Each row has a name. After each piece below comes the name of the row it's from, unless a question asks for something else. Each question is about the rows just above it. Some pieces are copies with a little noise. Places in a row count from 0.

Columns, left to right: G Z J U
[ 17 -21 -10  -6] : <39>
[-13   0  15  -6] : <96>
[-32  53  23  -6] : <22>
[-29  21  21  -5] : <86>
[-29  21  24  -6] : <90>
[-29  -6  24  -6] : <53>
Which column holds [ 17 -13 -32 -29 -29] top down? | G
The entry that follows [23]: | [-6]
Which value is in both <22> and <90>? | [-6]
Changed <53>: [-29  -6  23  -6]. Place and old value: | 2, [24]
Which value is in both <96> and <53>? | [-6]
[ 0 53 21 21] is in which column, read top down? | Z

Columns, left to right: X H W Q A E L T P C
[-26  -5 -51 -12  22  27  32  15 -57  -1] -> <84>
[-24 -18  10  -2  -9 -49   3   6   9   6] -> <19>
[-24 -13   3 -16 -13 -15   0  -2  24  -9] -> <138>
[-24   9  -6 -10  -3  18   6   0  15  -3] -> <126>
[ 22  11  24  -3  -3 -14 -10  -8  -2 -14] -> <63>
What comes right after [-49] in the named rows? | [3]
Which column holds [3 0 6] top down? | L
Which column holds [-49 -15] top down? | E
Right after [-26] comes | [-5]

Columns, left to right: M D B R Y K
[ 39 -50 -26  43 -46 -39] : <32>
[-24  11  39  40  37 -39] : <7>
[-24  11  39  42 -39 -40] : <99>
q: [-25  11  40  41  38 -39] | <7>
The row with [ 39 -50 -26  43 -46 -39] is | <32>
q: [-24  11  39  40  37 -39] | <7>

Columns, left to right: Ligar zug mel bego diz besi Torob zole Duki sop
[ 10  24 -18  23   3  -1 -35 -25 -12 -19] : <110>
[-32   7 -10 -42 -21   1  30  20  27 -54] : <93>
[  0  21  14   5   5  -3  23  -2   4 -32] : <62>
[  3 -17 -32 -34  -7  38  14   1  -5 -40] : <148>
[-22  55   7   7  33  -7   8   0  -1 -10] : <49>
[  4  -3  -3 -22  11  -2  49   1   4  16] : <18>
One entry of <93> was changed: [-32   7 -10 -42 -21   1  30  20  27 -55]. Where, and from what? | 9, [-54]
q: [  0  21  14   5   5  -4  24  -1   5 -33] | <62>
The one value in <93> and <62>: | [-32]
q: [  8  24 -17  21   5  -1 -32 -26 -12 -18] | <110>

Columns, left to right: N F V S
[  4   5  53 -22]  <97>
[-29   9 -30  39]  <85>
[  8  -9  14 -11]  <114>
[ -7  17 -45  42]  <52>
[  6  -9  46 -33]  <104>
[ -7  19 -55  16]  <88>
[ 12 -17  46  10]  <158>
[-11  23 -20  51]  <69>
[-19 -36  34 -43]  <92>
[ -2 -17  46  10]  <118>
q: [-11  23 -20  51] | <69>
What comes right after [-19] in the named rows? | [-36]
Right after [14] comes | [-11]
q: [ -5  18 -46  41] | <52>

Columns, left to right: mibem Luvog zepos retub
[13 12  7 27] = <29>
[30  8 14  7] = <109>
[-55  17  14  16] = <106>
Which column holds this, read top down? [27  7] | retub
Which value is in both <29> and <109>? | [7]
q: [30  8 14  7] | <109>
Where does [12 12  7 27] differ from <29>, and what was there? | 0, [13]
[ 8 17] is in which column, read top down? | Luvog
Which column holds [13 30] top down? | mibem

Columns, left to right: kuzo Fav Ruduk kuzuf lufi Vuv
[ -9 -13 -19   6  -6 -21]  <120>
[ -9 -13 -19   6   2 -50]  <125>
[ -9  -9 -14   3  -5 -18]  <153>
[ 18 -37 -30  16  12 -24]  <133>
[ 30  -2  28 -38  21  40]  <146>
[ -9 -13 -19 -38  20  12]  <130>
One entry of <153> was changed: [ -9  -9 -15   3  -5 -18]. Where, and from what? | 2, [-14]
q: [-11  -8 -14   2  -5 -17] | <153>
One entry of <125> was changed: [ -9 -13 -19   6   1 -50]. Where, and from what? | 4, [2]
Which column holds this, read top down? [ 16 -38] | kuzuf
Where does [ 30  -1  28 -38  21  40] differ from <146>, and what was there? | 1, [-2]
q: [ -9 -12 -17   6   3 -51] | <125>
Which column holds this, read top down? [6 3] | kuzuf

Columns, left to right: Vilu mogi Dus lorap rida Bikel
[  2  12  20 -29  -6   4] = <20>
[  2 -10  20 -29  -6   4] = <89>
[ -6  14 -58 -39   0  -5] = <68>
One entry of <68> was changed: [ -6  14 -58 -39  -1  -5]. Where, and from what? | 4, [0]
[-6 -6] is in which column, read top down? | rida
Which column holds this, read top down? [-29 -39] | lorap
One entry of <20> was changed: [  3  12  20 -29  -6   4]. Where, and from what? | 0, [2]
Which column holds this, read top down? [-29 -29] | lorap
Right after [14] comes | [-58]
Changed <89>: [  1 -10  20 -29  -6   4]. Place and old value: | 0, [2]

